In the rows, 128 means zero.
One turn or mirror swaps these rows in pairs. Which row does each one swap with?
The rows were stretched afterwards, more along some directions than others.
Rezo: [121 155 108 120 152 133 168 148 123 147 146 177 143 144 136 128 123 136
 136 140]
tido: [135 137 118 136 167 120 135 157 112 132 124 149 109 133 121 137 112 131
 125 165]
lopi: [116 134 134 116 157 130 113 160  92 123 146 155 121 121 133 153 106 111
 111 164]
Botu: [135 112 150 124 134 126 133 130 105 128 148 165 120 135 142 129  95 129
 133 164]
pitif: [117 120 138 129 158 111 143 155 127 135 156 164 129 123 160 143 108 114
 119 175]
mun: [132 149 138 117 146 117 162 156 137 145 143 178 144 127 147 126 119 131
 113 155]
bobas: [117 140 145 135 154 113 141 151 113 147 164 176 138 138 154 130 109 119
 123 149]
bifet: [126 148 126 132 136 125 123 136 124 115 116 144 118 120 136 140 112 136
 118 154]
pesog: [127 123 158 120 139 108 146 159 125 124 157 172 119 119 163 134  97 114
 131 177]
gibeb: [137 138 140 132 125 124 152 124 132 143 136 150 132 142 135 125 118 129
 134 136]
gol: [133 135 144 142 160 120 128 164 117 127 139 151 105 136 135 155 100 113
 115 176]
vus: [131 128 147 101 145 133 127 156 101 125 152 151 109 133 134 144  98 130
 122 168]
per: [135 123 137 114 136 145 129 155 122 132 128 153 119 135 136 134 101 141
 122 155]
Vureg: [128 147 127 121 139 139 140 138 108 143 136 159 129 142 125 119 114 153
 125 130]
Sisur: [127 123 154 112 146 100 130 141 119 126 161 154 122 102 159 137 108 108
 122 169]
neta: [114 150 110 120 153 144 130 157 116 144 128 175 146 137 135 129 115 144
 105 140]
pir: [120 124 139 132 159 116 121 178 111 127 139 163 121 115 152 155 103 107
 106 180]
revu: [135 156 121 128 139 126 149 124 114 127 145 159 127 121 142 122 120 132
 134 138]
semaf: [124 157 151  99 157 133 156 165 118 124 165 173 119 139 132 138  98 131
 123 163]
Dib: [121 139 129 135 136 112 140 139 134 142 133 162 133 119 151 124 124 136
 125 145]
neza: [109 126 153 111 153 122 140 166 117 124 150 176 132 125 165 151  97 113
 106 174]
Nimu: [126 129 144 151 134 120 120 135 117 127 128 170 146 121 139 124 110 141
 120 138]
bak: [115 140 114 132 152 133 119 147 101 102 137 150 114 106 128 138 120 109
 121 162]
gabad: [129 136 133 116 137 115 152 140 137 145 139 159 118 129 136 134 111 138
 123 166]
mus: [119 124 163 119 149  97 143 153 118 142 163 174 143 109 163 128 110 123
 121 154]
kodo: [123 122 137 136 155 117 114 153 114 149 156 169 132 131 154 134 101 131
 112 163]
feb: [129 153 116 128 149 138 151 136 112 139 139 171 139 140 136 121 123 146
 131 128]
zut: [111 119 154 122 147 116 137 172 124 128 150 173 129 120 160 145  96 101
 115 183]
pekip: [135 134 133 122 130 126 142 122 115 153 148 162 145 137 141 113 122 142
 129 131]
ved: [121 153 135 138 145 127 125 137 113 125 138 161 147 138 124 132 111 153
 119 127]
riv: [124 140 150 140 142 112 145 146 137 142 138 173 145 129 155 132 113 131
 121 147]
sezu: [140 129 127 102 142 143 134 155 113 132 142 143 111 127 132 131 114 135
 117 158]
guz: [124 135 148  92 146 123 150 159 113 129 159 160 110 124 147 135 101 122
 127 172]
vosul: [126 118 139 100 142 124 140 168 119 150 144 151 107 130 143 129 110 127
 130 165]
sel: [120 122 142 121 141 125 113 159 114 135 142 172 146 117 146 133 108 119
 107 161]
Raben: [139 137 127 128 152 110 157 141 122 126 173 167 123 128 160 134 123 123
 141 165]
duv: [137 155 111 132 163 149 137 157 111 131 119 167 138 142 123 132 108 142
 111 146]
Voke: [140 142 123 138 155 128 129 142 104 131 121 149 114 136 115 127 111 152
 122 148]
korug: [140 119 146 109 147 131 131 157 114 151 151 154 115 147 144 141  98 131
 122 157]
mak: [124 150 117 155 153 111 123 145 115 128 137 165 139 110 140 137 123 131
 122 143]
ligef: [134 117 141 138 128 111 115 143 118 141 149 158 132 121 162 116 120 132
 122 137]
nop: [136 118 121 137 153 123 118 162  96 130 145 158 125 115 139 136 113 118
 111 157]
Gezel: [115 155 157 128 150 110 144 140 118 126 169 166 137 128 140 146 111 117
 131 152]
rit: [106 122 133 109 144 127 144 149 128 151 153 164 137 135 157 141 106 120
 115 166]
Pupe: [133 146 136 122 139 121 144 136 109 126 145 167 122 122 151 128 115 130
 136 142]
ran: [139 141 174 103 140 129 153 144 126 130 165 151 110 154 133 142  98 130
 131 162]
piz: [136 129 152 115 140 147 138 146 117 129 143 174 121 131 134 133  96 120
 124 156]
giz: [112 128 150 127 147 121 137 128 106 131 161 175 139 127 145 133 114 113
 134 135]
Folap: [139 147 140 148 137 130 126 148 106 114 140 152 119 132 131 129 106 135
 125 145]
Konal: [134 142 165 128 139 125 125 149 112 117 141 164 117 126 131 137 101 134
 124 146]
mobig: [116 136 151 139 156 132 128 172 114 124 146 165 127 146 127 146  95 123
 112 162]
mub: [133 150 131 102 149 126 160 159 127 128 146 170 126 127 140 136 114 130
 109 167]
bozu: [105 140 125 140 150 106 125 157 113 136 142 174 139 106 156 133 121 116
 120 150]
mel: [139 116 141 128 135 117 117 153 101 140 134 145 122 111 146 123 115 129
 108 149]
dozu: [135 132 137 123 137 125 160 133 138 147 132 169 119 143 144 127 109 138
 140 153]
Puvis: [103 121 159 111 146 124 126 167 124 131 144 170 129 120 151 148  89 107
 104 170]

mub swaps with tido
korug swaps with Puvis
mun swaps with Voke
Sisur swaps with nop
bozu swaps with Pupe
lopi swaps with pesog

